Each row below has a hidden score, from 0 to 20, with 10 about the middle. What is it? The score is a weighted sum of the row's numbers plus the product of two more (or one squared), each taken from its middle value.
[-0.30  1.29 -0.51 -0.01  0.84 -1.71 -0.25 -0.35  0.54  1.20 -0.22 -0.17  0.80  0.40  2.12 -0.02 -0.16] 6
[ 1.15 -1.14 -0.49 -0.12 -1.15  0.95  0.62 -1.25 -0.74 -1.17 -1.85 -0.21  0.27  1.53 -0.86  0.71 -0.30] 17
[ 0.03  0.22  0.12  0.40 -0.87  1.55  0.60  0.49 -0.30 -1.50  0.41  0.07  0.34  1.39 -0.73  0.50 -1.14] 9
[-0.46  1.60  1.50  0.87  0.10  1.71  0.98  0.27  2.18 -1.46  0.77  2.68  0.97  1.00 -0.82  1.81 -1.35] 9
[-0.59 -0.40 -0.86 -0.17 -0.86 -1.26 -0.13 -0.49 -1.30  0.11 -0.01 -0.63  0.12  0.33  1.29 -1.08  0.31] 9
[ 1.52  0.74  1.69 -0.05  0.83  0.61 -0.81 -1.67  1.57  0.76 -0.70  0.94  1.58 -0.34 -1.09  2.10  0.92] 15
[-0.28 -0.89 -1.88 -0.97 -0.74 -1.53 -0.72  0.39 -1.36  0.31  0.01 -2.42 -0.73  0.38  1.36 -1.86 -0.92] 4
[-1.18 -0.86 -0.99 -0.82 -1.07 -0.77  0.49  1.43 -1.26  0.52  1.68 -1.57 -1.33 -0.91  0.90 -1.78 -0.45] 8
[-0.01  1.12  0.68 -0.74  0.80 -1.03 -0.17 -1.42  0.87  1.17 -0.01  0.47  0.49 -0.27  0.24  0.14  0.60] 10
[-0.33 -1.01  0.31  0.05 -0.37  1.65  0.63  0.21 -0.54 -0.95  0.17 -0.10 -1.59 -0.09 -0.93 -0.24  0.45] 11
[-0.58 -0.96 -0.54  0.00 -0.99  0.53  0.28  1.51 -2.08 -0.87  1.09 -1.05 -1.58 -0.38 -0.24 -1.63 -1.28] 10
[ 0.36 -1.06 -0.74  0.46 -1.09  0.79  0.66  1.25 -2.30 -1.26  0.61 -1.20 -1.37  0.15  0.01 -1.21 -1.47] 9
[-1.17  0.78  1.79  1.64  0.80  0.11  0.12  0.02 -0.21  0.64  1.14  0.46 -1.36 -1.16  0.04  0.06 -0.13] 12
[-0.20  1.78  0.39  0.30  1.00 -1.20 -0.48 -0.11  2.03  0.86 -0.40  1.44  1.32  0.44  0.47  1.00  0.52] 8
[-0.65 -0.88 -0.77 -0.69 -0.64 -0.33 -0.07  0.73 -0.77  0.21  1.63 -0.75 -2.14 -1.04  0.77 -1.73 -1.35] 11
[ 0.13 -1.38  0.31  0.20 -0.05  1.08 -0.11 -0.61 -0.37 -0.17 -0.23  0.94 -0.57  0.35 -1.29 -0.03  0.44] 11
[ 1.00 -1.56 -1.28 -0.52 -1.66  1.21  0.12  0.30 -0.72 -2.22 -1.00 -1.64  0.93  1.52 -0.21  0.44 -0.68] 8
[-0.02  0.22 -0.26  0.21 -0.99 -0.66 -0.24 -0.91  0.18 -0.31 -0.89  0.18  1.51  0.56 -0.04  1.10  0.39] 13
[ 0.78 -1.85 -0.72  0.12  0.00  0.34 -0.02 -1.29 -0.20  0.66 -1.63  0.02 -0.28  0.22 -0.01 -0.07  1.43] 11
[-1.72  0.86 -0.13 -0.12  0.07 -0.12  1.23  1.26  1.33 -0.84  0.77  1.89  1.28 -0.01 -0.45  0.17  0.28] 6
[ 0.87 -0.09 -1.76 -1.05 -0.17 -1.62 -0.75  0.86 -1.29  1.07  0.38 -2.18 -0.96  0.06  2.02 -1.05  0.03] 5
[-0.60 -0.35  0.33  0.55  1.16  0.34  0.52 -0.16 -0.57  1.11  1.13  0.63 -1.64 -1.35 -0.26 -1.21  0.13] 7
[ 0.07 -0.39 -0.91  0.04 -0.58 -0.08 -0.02  1.16  0.69  0.01 -0.08  0.89  0.74 -0.09 -0.20 -0.42 -0.27] 4
[-0.91 -0.78  0.93  1.23  1.44  1.13  0.16  0.11 -0.27  0.23 -0.38  0.19 -1.30 -0.63 -1.28 -0.74  0.90] 8
[-0.58  1.26 -0.30 -0.14 -0.47 -0.94 -0.11  0.33  0.30 -0.67  0.11  0.63  1.41  0.98  1.30  0.73 -0.27] 7
[-0.78  0.58 -0.23  0.49 -0.14 -0.59 -0.43 -0.04  0.37 -0.31  0.17  0.08  0.21  0.86  1.08  0.49 -0.89] 9
[ 0.00 -0.27  1.20  0.89  0.38  1.66 -0.14 -0.88  0.24 -0.68 -0.83  0.87  0.53  0.83 -1.77  0.95  1.06] 8
[-0.27 -1.16 -0.58  0.22 -0.77  0.25  0.18  0.39 -1.86 -0.25  1.40 -0.91 -2.22 -0.41  0.18 -1.65 -1.00] 10
[-0.10  0.57 -0.59 -0.03  0.36 -1.29 -0.67 -0.35 -0.12  0.55 -0.43 -0.96 -0.12 -0.52  1.23  0.20  0.00] 12
[ 0.88 -3.17 -1.91 -0.48 -1.29  1.28  0.11  0.34 -2.72 -1.55 -0.49 -2.45 -2.43  0.58 -0.46 -1.17 -0.62] 13
[ 0.36  1.28 -0.62 -0.76  1.17 -1.48 -1.03 -0.04  0.60  1.57 -0.49 -0.66  0.77  0.63  1.82 -0.35 -0.18] 8
[ 0.13 -1.23  0.74  0.18 -0.03  0.95  0.40 -1.55  0.31 -0.72 -1.07  0.31  0.65  0.43 -1.69  0.51  1.52] 7
[-0.32  0.28  0.82  0.54 -0.11  1.76  0.48 -0.90  2.06 -1.41 -0.86  1.10  0.83  0.73 -1.39  1.29  1.02] 9
[-1.81  0.98 -0.07  0.85  0.21 -0.98 -0.01  1.04  1.31  0.94  1.45  0.47 -0.07 -1.42  1.29  0.35 -0.36] 11
[ 1.67 -0.26 -0.92 -1.26  0.47 -0.55 -0.89 -0.36 -0.98  0.97  0.45 -1.14  0.21 -0.54 -0.52 -0.23  0.72] 9
[-0.11  0.12 -0.72 -1.48 -0.30 -0.80 -0.37  0.92 -0.99  0.71  1.91 -1.93 -1.46 -1.37  0.83 -0.43 -0.60] 12
[-0.20  0.00  1.11  1.70  0.54  1.47  0.08 -0.77  1.64  0.34 -0.56  1.51 -0.14 -0.27 -1.73  0.99  0.60] 14
[ 1.01 -0.68  0.73  1.29  0.75  0.65 -0.36 -1.95  0.08  0.37 -1.74  0.13 -0.03  0.09 -0.78  0.71  1.16] 13
[ 0.45 -1.93  0.41  0.78 -0.17  0.76 -0.14 -0.83 -0.78  0.44 -1.28 -0.19 -0.74 -0.50 -0.89 -1.01  1.01] 10
[-0.48  1.13  1.10 -0.18  0.69 -0.01  0.03  0.55 -0.14  0.91  1.31  0.13 -0.69 -1.33 -0.50 -0.52 -0.67] 14
[ 2.53  1.94  1.00 -1.07  0.91 -0.15 -0.32 -0.92  1.42  0.75 -0.91  0.25  1.64 -0.74 -0.92  1.55  0.46] 15
[-0.62  0.08  1.75  0.90  1.06  1.26  0.64 -0.01  1.98 -0.62 -1.17  1.55  1.81 -0.32 -1.42  0.90  1.67] 5
[ 0.40 -2.37  0.04  0.20  0.20  1.10  0.19 -0.79 -0.61  0.65 -0.72 -0.18 -1.79 -0.81 -1.78 -1.25  0.95] 12
[ 0.41  1.87  2.00  0.23  0.69  0.80  0.65 -0.47  1.28  1.00 -0.23  1.27  1.23 -0.71 -0.86  1.46  0.24] 10
[-0.66 -0.75 -1.31 -0.59  0.18 -1.13 -0.14  1.67 -0.95  0.60 -0.33 -1.38 -0.17 -0.48  1.28 -1.23  0.21] 5
[-0.30  0.78 -0.47 -0.31 -0.72 -0.78 -0.28  0.51  0.77 -0.86  0.00 -0.22  1.65  0.72  1.13  0.57 -0.24] 5
[ 1.23 -1.59 -2.79 -1.04 -1.12 -2.03 -0.76  0.18 -2.39  0.35 -0.41 -2.28 -1.14  0.23  2.17 -1.60  0.33] 10
[-0.84  0.45 -0.34 -0.41 -0.03 -0.41  0.89  1.75  0.77 -1.14 -0.07  0.89  1.78  0.23  0.39 -0.41 -0.30] 1
[ 0.30 -0.21 -1.41 -0.65 -1.23 -1.48 -0.70  0.60 -0.68 -0.24 -0.11 -1.53 -0.60  0.81  1.57 -1.08 -0.64] 5
[-1.31  1.53  0.41 -0.03  1.12 -1.56 -0.98  1.40  1.69  1.36 -0.04  0.39  0.28 -0.03  1.51  1.15  0.01] 10
[ 0.67  0.63 -0.61 -1.50  0.58 -1.23  0.24 -0.79  0.97  1.02 -0.27 -0.56  0.62  0.14  0.60  1.05  0.56] 11
[-0.70  0.71 -0.45  0.03 -0.61 -0.10  0.03  1.51  0.57 -1.24 -0.53  1.03  1.37  0.08 -0.35 -0.13 -0.12] 8
[ 0.57  0.06  1.82  1.73  0.64  1.18  0.28 -1.87  1.32  0.10 -1.71  1.03  1.11  0.63 -1.46  1.85  0.30] 14
[-0.72  0.66 -0.51 -0.30 -0.12 -0.56  1.07  0.38  0.78 -1.61  0.04  0.66  1.10  0.52  0.50  0.92 -0.28] 10
[-0.14  0.64 -0.64 -0.75  0.46 -1.51 -0.53  0.25  0.57  1.21  0.43 -1.03 -0.04  0.39  1.09  0.34 -0.27] 7
[ 0.80 -1.14 -0.09  0.33 -0.32  1.19  0.51 -1.28  0.67 -1.39 -1.30  0.19  1.24  0.65 -1.39  0.29  0.73] 7
[ 1.61 -0.52  0.59  0.71  0.95  0.29 -0.80 -2.29 -0.36  0.30 -1.44  0.21  0.12 -0.03 -0.97  1.02  1.10] 16
[-1.16  0.60 -0.33 -0.33 -0.03  0.20 -0.07  1.37  0.61 -1.94 -0.13  1.10  1.04  1.61 -0.02  0.48 -1.26] 12
[-1.20  0.45  0.51 -0.61 -0.43  0.18  0.58  1.32  0.45 -1.28  0.16  0.60  0.74 -0.24 -0.04  0.22 -1.23] 13
[ 0.49 -0.51  0.16  0.54 -0.63  1.07  0.52 -0.82 -0.47 -1.11 -0.39  0.92  0.16  0.89 -0.99 -0.19  0.37] 8
[-0.56  0.34  2.37  1.10  0.78  1.79  0.35  0.00  1.52 -1.16  0.37  2.07  0.71  1.12 -1.16  1.53 -0.25] 14
[-0.65 -0.64  0.74  0.39  0.07  0.80  0.59  0.72 -1.38 -0.04  1.39  0.61 -1.21 -0.07 -0.49 -1.14 -0.78] 7
[-1.20  1.46  1.28  0.29  0.24 -0.64 -0.11  0.87  0.14  0.90  0.89  0.55 -0.30 -1.08  0.78 -0.19 -1.16] 14
[-0.19  0.52 -0.75  0.17 -1.18 -0.09 -0.03 -0.21  0.79 -1.51 -0.96  0.14  0.79  1.16  0.18  0.90 -0.06] 11
[-0.65 -0.61  0.71  0.24  0.38  1.27  0.90  0.03  0.15 -0.73  0.57  0.57 -1.89 -0.57 -0.80 -0.12 -0.24] 13
[ 0.10  1.83  0.97 -0.10  1.11 -0.63  0.10 -0.90  0.92  1.37  0.99  0.07  0.60 -0.97  0.65  0.91  0.14] 9
[-0.49  1.17 -0.40  0.14 -0.28 -1.25 -0.01  0.80  1.05  0.33 -0.73 -0.14  0.46 -0.47  1.40 -0.24  0.38] 9
[-0.46  1.97  0.26 -0.58  0.42 -1.66 -0.07 -0.06  1.12  0.17 -0.37 -0.44  1.56  0.11  1.79  0.70 -0.81] 9
[-0.86 -0.07  0.30  0.18 -0.39  0.30  0.51  0.20 -0.45  0.10  1.20 -0.65 -1.35 -0.90  0.56 -0.36 -1.00] 14
[ 0.11 -0.99 -1.32  0.43 -1.35  0.33  0.21  0.13  0.36 -1.66 -1.41 -0.17  0.63  1.03 -0.31 -0.19 -0.71] 11
[ 1.36 -3.39 -1.95 -1.62 -1.35 -0.03 -1.08 -1.11 -2.66 -0.02 -1.05 -1.19 -2.40  0.23 -0.40 -1.33  0.22] 19
[ 0.63 -0.70  0.75  1.63  0.67  0.70 -0.77 -1.25 -0.14  0.18 -0.75  0.74 -0.09 -0.09 -0.81  0.89  0.40] 15
[ 0.54 -2.14 -2.39 -2.06 -1.12 -1.84 -0.70  1.19 -2.36  0.61  0.28 -2.90 -1.63 -0.56  1.90 -2.01 -0.60] 8
[-1.17 -0.16  0.92  1.07  0.77  0.88  0.39  0.22 -0.05  0.14  0.03  1.39 -0.91 -0.60 -0.96 -0.02 -0.47] 16
[ 0.08 -0.77  0.52  0.24  0.23  1.81  0.81 -0.04 -0.41 -1.44  1.07  0.02 -0.49  0.97 -1.23  0.52  0.26] 5
[ 1.00  0.88  0.17 -0.25  0.93 -0.33  0.02 -0.16 -0.14  0.33  1.19  0.27  0.23 -1.23 -0.80 -0.42  0.16] 9
[ 0.18 -1.15 -1.79 -0.56 -1.01 -0.82  0.94  0.91 -0.92 -1.52 -0.40 -1.13  0.93  0.92  0.31 -0.13  0.04] 6
[-1.45  0.32 -0.53 -0.31 -0.41 -0.35  1.14  1.69  0.89 -0.53  0.26  0.65  1.40 -0.96 -0.25 -0.23  0.01] 8
[-0.17  0.02 -1.00 -0.07 -0.77 -0.75 -0.57  0.82 -0.14 -0.96  0.07 -0.44 -0.12  0.88  1.00 -0.62 -1.07] 7
[-0.83  0.33 -0.31 -0.99 -0.04 -0.70 -0.03  0.76 -0.86  1.57  1.73 -0.86 -1.43 -1.42  0.75 -0.88 -1.38] 14
[ 0.78 -0.73  0.45  0.87  0.47  0.43 -0.38 -1.91  0.33  0.14 -0.44  0.63 -0.25 -0.43 -1.04  0.66  0.88] 14
[ 0.00 -0.25  1.48  0.74  0.76  1.12  0.23 -1.22  0.54 -0.49 -0.84  1.10  0.26  0.12 -1.49  1.19  0.32] 15
[-0.60  0.61  2.28  1.50  1.46  0.93 -0.24 -1.78  1.95  1.04 -0.69  2.65  0.81 -0.43 -1.41  1.72  1.28] 15
[-0.08 -0.07 -1.19 -1.42  0.35 -1.70 -1.17  0.92 -0.60  1.40  0.43 -1.43 -0.62 -0.32  1.51 -0.35 -0.68] 13
[-0.35  0.39  1.01  0.61  0.15  0.82  0.56 -1.96  2.10 -0.71 -1.50  2.33  0.89  1.01 -1.58  1.34  0.63] 15
[ 0.84  0.71  1.34 -0.11  0.98  0.39  0.19 -1.35  0.97  0.69 -0.39  0.62  0.88 -0.26 -0.65  1.66  0.92] 11
[ 0.77 -0.53 -0.29 -0.40 -1.33  1.43  0.69 -0.51  0.08 -2.02 -0.88 -0.17  0.22  1.64 -0.54  0.19 -0.25] 9
[ 0.56 -1.77 -0.13  0.83  0.13  0.94  0.28 -0.86 -0.45 -0.16 -0.99 -0.93 -0.50  0.01 -1.20 -0.99  1.70] 3
[ 0.33  0.48 -0.35  0.77 -0.80 -0.94 -0.20 -0.56  0.21  0.55 -0.58  0.06  0.54  0.78  0.69  0.30 -0.42] 12
[-0.26 -0.16  0.94  0.47  0.21  1.45  1.07  0.16  0.10 -0.79  1.11  1.17 -0.31  0.45 -0.80  0.73 -0.05] 5
[ 0.27 -0.63 -0.08 -0.19 -0.14  1.54  0.04 -0.92  0.21 -1.71 -0.74  0.84 -0.06  1.24 -1.52 -0.22 -0.07] 11
[-0.95 -0.04  1.10  1.19 -0.06  1.74  0.91  0.06  0.72 -0.94 -0.04  0.55  0.01  0.77 -0.52  0.97  0.07] 8
[ 0.10  0.18 -0.20  0.45 -0.44 -0.77 -0.50 -0.80 -0.98  0.35 -0.27 -0.10 -0.49 -0.35  0.50 -0.49 -0.14] 15
[-0.25 -0.13 -1.39 -2.10 -0.78 -0.77 -0.88  0.96 -1.21  0.99  1.98 -1.46 -1.78 -0.92  0.61 -1.14 -0.50] 13
[ 0.04  0.54 -0.30 -1.62 -0.31 -0.50 -0.65  1.27 -0.16  0.24  1.73 -1.18 -1.34 -0.80  0.37 -0.70 -0.99] 13
[ 2.18 -0.33 -0.33 -0.86  0.55 -0.46 -0.86 -1.33 -0.66  1.30 -0.80 -0.72  0.73  0.29 -0.43  0.57  1.10] 9
[-0.41  0.93  0.17  0.06 -0.84  0.74  0.92  1.30  0.53 -1.00  0.34  0.43  1.60 -0.03 -0.06  0.72 -1.16] 7
[ 1.05 -0.21 -0.03 -0.43  0.37 -0.32 -0.37 -1.36 -0.24  0.98 -0.42 -0.38  0.14  0.13 -0.44 -0.23  1.24] 7
[-1.24  0.53  1.24  0.09  0.83  0.38  0.63 -0.11 -0.28  0.86  1.42  0.93 -0.86 -1.65 -0.03 -0.50  0.32] 9
[-1.14 -0.83 -1.40 -0.15 -1.25 -0.38  0.89  1.89 -0.37 -0.06 -0.11 -0.59  1.16 -0.41 -0.41 -0.95  0.44] 9
[ 2.51 -1.87 -0.76 -0.52 -0.25  0.52 -0.90 -1.55 -0.93  0.20 -1.22 -1.12 -0.83 -0.24 -1.64  0.04  1.43] 14
[-0.74 -0.36 -0.97 -0.17 -0.82  0.07  0.08  0.72  0.25 -0.81  0.12  0.26  1.14  0.28 -0.29 -0.29 -0.92] 9
[ 0.41  0.64  0.29  0.35 -0.31  0.60 -0.17 -0.13  0.50 -1.96 -0.84  0.50  0.63  1.63  0.07  1.02 -1.22] 14
[-0.37 -0.20 -1.27 -0.07 -0.56 -0.90 -0.35  0.96 -0.81  0.07  0.98 -0.97 -0.74 -0.69  0.88 -1.06 -0.93] 10
[-0.10  0.72 -0.87 -0.97 -0.04 -1.36 -0.75 -0.42  0.32  0.23 -0.41 -0.40  0.36  0.73  1.27  0.46 -0.42] 11
[-0.02 -0.54  1.01  0.42  0.71  1.49  0.72 -1.47  0.65 -0.40 -0.44  1.10  0.04  0.79 -1.96  0.68  1.06] 9
[-0.96  0.05 -0.64  0.52 -0.30 -0.57  0.29  0.64 -0.47 -0.54  0.58 -0.70 -0.72  0.49  0.65 -0.95 -1.39] 7
[ 2.35  1.88  1.06 -0.77  1.37  0.23 -0.37 -0.25  0.49  0.49 -0.08  0.50  1.49 -0.36 -1.39  0.77  0.70] 15
[ 0.31 -1.69 -0.01  1.03  0.55  1.06 -0.53 -1.13  0.04  0.08 -1.14  0.83 -0.51  0.47 -1.32  0.22  0.99] 12
[ 0.58 -1.09 -0.52  0.16 -0.09 -0.40 -0.78 -1.38 -1.00  0.91  0.19 -0.78 -2.06 -0.25  0.30 -0.38  0.43] 15
[-0.38 -2.56 -0.55 -0.30  0.10  0.86 -0.08 -0.34 -1.17  0.09 -0.62 -0.30 -0.89 -0.80 -1.17 -1.14  0.72] 12
[ 0.24 -0.77 -0.46 -0.19 -0.64  1.13  0.07  1.09 -0.79 -2.01  0.44  0.33 -0.44  1.12 -0.73 -0.47 -1.29] 12
[ 0.39 -1.39 -2.14 -0.70 -0.55 -1.32 -0.83 -0.18 -0.45  0.59 -0.85 -1.44  0.36  0.37  0.92 -0.37  1.02] 8
[ 2.53 -0.27 -0.44 -1.58  0.41  0.04 -0.79 -0.96  0.18  0.25  0.08 -0.43  0.23 -0.28 -1.84  1.16  0.86] 15
[-0.58  0.50  1.69  1.03  0.45  1.43  0.56 -1.63  1.32 -0.66 -0.54  1.99  0.52  0.57 -1.65  0.86  1.44] 8
[ 1.11 -0.27  0.03 -0.11  0.65 -0.23 -0.58 -1.64  0.30  1.02 -0.45  0.35  0.57  0.19 -0.50  0.48  1.68] 7
[-0.58  2.10  1.06 -1.00  0.66 -0.16  0.04  1.17  1.28  0.47  1.66  0.28  0.12 -0.19  0.72  0.82 -0.76] 11
[-0.87  1.77  0.25 -0.03  1.18 -1.60 -0.20  0.89  1.50  0.76 -0.69  0.03  0.58  0.79  1.95  0.34 -0.16] 5
[-0.94  0.24  0.78  0.13  0.22  0.35  0.05  0.35 -0.67  0.23  0.24  0.19 -0.71 -0.85  0.06 -0.17 -0.75] 16
[ 0.72 -1.06  0.58  1.11  0.11  0.61 -0.08 -1.78 -0.65  0.00 -1.41  0.14 -0.60  0.12 -1.55  0.64  0.85] 15
[ 0.30 -1.76  0.08  1.31  0.32  0.98  0.66 -0.08 -0.17  0.13 -1.24 -0.61 -0.04 -0.20 -0.52 -0.80  1.74] 2
[-0.77 -1.06  0.76  0.53 -0.16  1.02  0.70 -0.37  0.11 -0.83 -0.02 -0.20 -0.42  0.56 -0.04  0.14 -0.15] 7
[-0.16  0.45 -0.05  0.80 -0.53 -0.28 -0.12  0.10  0.79 -1.61 -0.76  0.59  1.26  1.24  0.44  1.12 -0.36] 7
[ 0.44  0.23 -0.61  0.01 -1.23  0.98  0.69 -0.16  1.00 -2.28 -0.95  0.83  0.51  2.31 -0.77  0.62 -1.06] 10
[-0.25  0.38  1.18  1.10  0.11  0.55  0.36  0.33 -0.45 -0.97  0.48  0.54 -0.52 -0.32 -0.14 -0.62 -1.09] 12
[-0.33 -0.36 -1.28 -0.50  0.26 -1.72 -0.85  0.75 -1.34  1.16  0.83 -1.32 -1.09 -1.28  1.29 -0.82 -0.38] 12
[-0.11 -0.57  0.69  1.07  0.05  1.58  0.38 -1.15  0.82 -0.62 -1.11  1.14  0.47 -0.08 -1.75  0.10  1.82] 9
[ 0.40 -2.13 -0.29  0.30 -0.44  1.55  0.22  0.19 -1.87 -1.35  0.77 -1.10 -1.87 -0.01 -0.60 -1.65 -0.10] 5
[-2.17  0.69 -0.10  0.95 -0.17 -0.38  0.52  1.61 -0.56  0.61  1.38  0.04 -0.37 -1.34  0.74 -0.45  0.42] 11
[-0.08 -0.94 -0.92 -0.73 -0.52 -0.25  0.05  0.79 -1.93  1.00  1.15 -1.89 -2.11 -1.76  0.91 -1.62 -0.94] 12
